The rows of T fall into a few groups, and each row is roughly a mix of its group's hidden directions.
T:
[[-10,-13,8,2,8,-32,-3,17,-2,17,9,10,8,-5,-26,-3,32],
[3,37,-9,7,-5,18,3,12,1,7,-4,-26,9,-3,18,14,-25],
[-27,-2,8,-11,-21,-11,1,-17,-16,5,-2,21,-3,-23,-17,-12,-22],
[-21,-28,15,-11,12,-12,1,-12,10,9,2,12,-20,-1,-31,-2,17],
[-11,-34,14,-10,9,8,4,-6,16,-3,-12,15,-37,1,-14,5,-4],
[0,19,-8,-16,-2,23,20,-4,8,2,-18,-7,-18,17,36,-8,-4],
[6,-14,-5,9,20,-3,-30,-14,1,-13,13,-15,7,3,-32,22,-7],
[2,4,-15,-30,19,-3,-13,-12,8,-3,-17,-24,-18,16,-4,26,-3],
[-20,-4,1,-5,8,-26,-6,20,-25,28,12,6,20,6,-15,-8,5],
[26,26,-16,4,-13,7,-3,1,-7,-15,-2,-14,18,-2,34,6,-14],
[-2,7,-3,43,2,2,-7,21,-7,0,7,2,5,-13,23,10,-26],
[-1,-38,5,-2,4,-12,-6,-30,0,-18,6,26,-17,-2,3,-8,4],
[9,10,-14,-15,8,29,-2,-12,-5,-6,-3,-21,1,28,20,4,-24],
[15,18,-19,-28,-2,-26,-16,-4,-12,-2,-6,-21,14,-2,9,21,-5],
[12,0,7,-34,-6,-15,19,-2,2,16,8,-3,10,10,25,-10,28],
[24,6,-16,1,-7,-28,-12,11,-20,-10,-1,2,20,-6,32,6,-2],
[-5,10,-8,30,-4,14,0,14,-23,1,7,9,15,5,25,-16,-26],
[-6,-6,-5,-15,10,-5,1,-45,-5,-2,21,0,3,18,16,-17,14],
[13,-28,6,-18,1,15,7,-2,-14,0,11,10,6,26,29,-14,-15],
[-8,-2,2,1,-23,-11,-1,-15,-21,-8,8,24,20,-15,-24,-27,3],
[6,-20,-6,-1,-3,-1,-6,-17,-23,-16,12,22,18,16,-9,-31,10],
[-28,2,0,-23,3,-18,4,-9,0,13,-12,9,-14,0,-32,-11,24],
[1,-15,9,39,2,15,0,-25,14,-20,20,12,-5,-9,2,-9,3],
[9,-3,-8,-47,7,-12,1,-16,3,0,-11,-11,-6,19,-3,2,23],
[9,25,-1,-20,2,-6,-1,12,8,18,-1,-35,9,-4,6,30,-6],
[-6,-20,13,6,8,-26,-1,4,13,6,6,12,-6,-11,-27,0,37],
[-6,17,-3,-13,-4,18,-3,-29,8,-5,-4,-21,-12,-8,5,19,-34],
[8,-4,-11,-45,-5,-9,-5,-19,-23,-2,1,-2,16,20,0,-11,-1],
[15,-16,-3,14,4,20,-8,-2,-20,-10,22,4,27,25,6,-18,-11],
[8,-8,5,-14,-20,14,2,-17,0,-15,-9,6,-13,-14,21,7,-40],
[12,11,-21,18,20,10,-26,0,3,-18,-5,-24,1,10,-13,23,-8],
[23,15,-16,3,6,8,3,29,7,-8,-23,-12,-7,14,29,11,5],
[5,18,-5,10,-7,-14,9,40,-15,17,-2,3,22,1,20,-9,12],
[20,15,0,1,-7,-8,11,44,10,8,-17,-7,5,-5,12,10,19],
[11,1,-1,-4,-9,23,13,16,-5,-6,-9,10,13,22,-21,-31,23],
[-4,1,2,4,-27,2,-7,-17,-8,-21,-9,17,-3,-31,-18,-2,-28],
[-21,-26,15,15,13,-6,-3,-2,9,6,8,15,-13,-5,-38,-3,15],
[-14,9,20,12,-24,2,15,-2,-6,15,21,11,23,-20,-13,-21,0],
[3,-1,-12,17,30,19,-14,-2,15,-10,-5,-20,-20,18,5,23,-9],
[0,-15,16,23,-3,-13,1,11,-10,12,32,13,28,-8,-6,-13,12],
[13,22,-4,-1,-10,-7,12,33,10,6,-23,-7,-8,-12,30,14,2],
[3,-7,14,-9,-14,8,16,6,5,1,0,14,9,4,-32,-27,33],
[1,-24,13,18,0,17,17,12,9,-5,-1,27,-11,10,-2,-26,21],
[-8,-20,6,-23,0,6,7,4,8,-4,-26,17,-27,7,-29,-9,11],
[-21,4,0,11,-8,6,-9,-31,-9,-9,11,9,8,-11,-38,-16,-7],
[3,4,-4,2,0,-8,0,-33,-11,-1,32,-1,25,8,20,-19,14],
[28,-1,1,-26,-4,10,4,24,16,-7,-26,-12,-6,8,-17,14,13],
[10,-13,-9,4,13,20,-23,-27,-3,-23,9,-12,2,13,-13,12,-24],
[-1,9,-17,-33,-7,-22,-19,-20,-17,-10,-13,-5,5,-5,-22,8,-7],
[-11,-18,10,9,-15,5,8,-5,-7,-8,0,33,-1,-5,-25,-33,11],
[3,-1,-5,26,29,19,-4,-7,15,-2,14,-19,-10,19,25,13,-3],
[17,12,-21,-19,8,8,-1,21,-1,-7,-32,-12,-11,22,17,9,0],
[-2,-10,4,10,-1,-10,-14,5,-24,8,27,3,36,1,-26,-9,-3],
[-14,-5,-1,-7,3,37,-3,-16,-9,-5,-3,-2,-8,18,-14,-7,-36],
[-9,-19,13,-21,-24,-17,10,2,-11,2,-12,32,-8,-19,-6,-15,-4],
[19,-6,4,-37,-1,-5,2,-3,21,-6,-17,-13,-12,1,-18,16,22],
[19,7,-24,8,0,-20,-25,12,-18,-19,-13,-3,9,-7,13,19,-16],
[24,28,-11,-14,-9,1,-2,-1,8,-7,-9,-28,6,-7,23,24,-9],
[15,9,-3,-25,-11,-28,6,-2,-11,10,10,-5,21,-2,36,-1,10],
[-9,-4,1,-11,0,2,3,-8,-12,4,9,8,18,18,-36,-29,26],
[-7,11,-19,-4,12,-12,-16,11,-12,0,-13,-5,9,13,-42,-3,21],
[-6,35,-6,0,-6,12,-6,-13,2,5,4,-29,10,-12,-2,18,-29],
[-8,-4,4,1,3,-10,21,10,17,5,-16,18,-25,1,11,-14,38],
[13,21,5,11,2,4,4,30,12,17,6,-27,12,-7,18,25,-7],
[-17,-13,3,29,4,-21,-3,-3,-9,4,14,21,-7,-15,32,-2,-12],
[8,-23,15,13,1,6,19,7,5,5,16,18,0,10,35,-19,14],
[24,31,-15,5,-12,14,-1,15,-7,-8,-6,-19,21,3,23,6,-14],
[16,15,-13,13,1,12,-1,28,-20,2,4,-6,31,22,12,-13,1],
[-14,3,17,-18,8,-10,11,-11,21,27,13,-20,-13,-10,15,23,-2],
[-11,-20,6,6,2,26,3,-19,-2,-12,4,19,-7,15,-28,-28,3],
[-29,7,16,-7,-5,1,23,-19,1,27,21,5,3,0,3,-24,11],
[-19,-33,10,3,12,-33,-7,-9,-3,8,11,22,-16,-12,2,3,4],
[-1,-15,4,-35,-1,0,5,-38,13,-10,-7,3,-26,2,7,2,2],
[7,-10,-16,-23,6,-13,-10,-35,-12,-18,2,6,4,19,-2,-16,21],
[-13,-16,15,0,15,14,21,-4,18,16,7,3,-26,13,31,-3,2],
[18,9,-1,25,-2,17,-6,-12,26,-25,-2,-15,-10,-17,2,22,-7],
[5,15,-13,18,30,9,-4,6,13,4,7,-26,3,25,3,8,25],
[19,8,-20,-6,-3,8,-16,6,-1,-27,-32,-7,-13,-1,-2,19,-20],
[14,0,-14,-5,-7,-6,4,37,-17,-6,-26,18,5,15,4,-18,16],
[-14,8,-5,-10,-4,1,-15,1,-3,-4,-22,-5,-12,-14,-42,16,-23],
[-18,-10,-6,-27,15,-2,-4,-43,0,-1,2,-2,-21,16,3,-2,-3],
[7,7,-7,16,17,18,-7,-24,8,-10,23,-19,16,21,-12,-7,21],
[11,4,2,9,-4,5,-2,46,8,0,-27,-3,-9,-11,-13,21,-10],
[-24,-27,15,-6,11,-14,2,-12,10,10,5,15,-20,-3,-27,-5,19],
[-15,-19,6,2,6,7,-4,-27,-13,1,26,11,14,14,-23,-24,3],
[33,8,-10,4,-3,4,-19,1,7,-23,-4,-23,10,-8,-1,29,-13],
[6,-1,9,10,1,14,1,-2,-12,13,36,-12,32,10,19,-3,-19],
[-17,23,-3,-3,-13,-21,8,13,6,7,-25,8,-12,-23,-19,-3,20],
[29,-13,-4,12,-9,11,2,24,-7,-21,-9,18,14,13,-5,-21,19],
[-9,17,14,17,-16,-21,11,20,1,22,13,2,17,-30,1,0,8],
[3,-4,-10,-7,13,-8,-3,-37,-6,-4,22,-4,6,19,33,-9,11],
[-27,-28,15,9,12,-21,-1,-13,6,10,12,20,-19,-11,-13,-3,12],
[1,9,-4,3,-1,1,2,50,-20,19,-9,-1,17,11,4,-1,-12],
[-14,-10,5,-17,9,-31,-4,-5,4,17,0,-2,-20,-15,21,26,-13],
[25,-23,2,-28,-3,-2,-2,-19,17,-25,-14,3,-18,1,-3,8,14]]
One row of each group comes first, with its name. Which group is each row after those in?
[18,-8,1,-28,5,-4,-10,22,9,0,-18,-17,-4,3,-24,29,-2]
(22)
[12,3,-18,16,-8,-23,-19,-5,-26,-17,6,11,19,-10,23,-2,-13]
(58)
[19,5,-8,7,14,11,-19,3,-3,-3,15,-30,19,11,7,25,-22]
(127)

[-7,-35,8,11,3,-2,0,-22,1,-15,8,31,-15,1,-7,-20,11]
(22)
[33,12,-16,-15,-13,0,-5,8,-15,-15,-9,-8,19,8,30,3,-11]
(22)
[20,-15,3,-2,2,8,7,23,-16,7,13,5,21,25,31,-13,-1]
(127)
[3,-9,-22,-21,16,-10,-18,-35,-8,-20,-5,-2,-8,21,-1,-2,9]
(58)
[21,-4,2,4,-5,24,5,3,16,-21,-9,1,2,9,-33,-12,27]
(22)
[-25,-2,5,26,15,29,-4,-16,13,-1,6,-5,-18,3,-22,3,-18]
(58)
[9,-2,-7,-18,-12,-22,2,35,-8,-1,-34,16,-8,-6,-2,0,10]
(127)
[-29,13,10,-12,5,6,12,-32,22,14,4,-13,-21,-7,-12,3,6]
(22)
[11,-11,-5,-22,-18,-22,-2,22,-14,-10,-30,23,-4,-9,-10,-5,5]
(58)
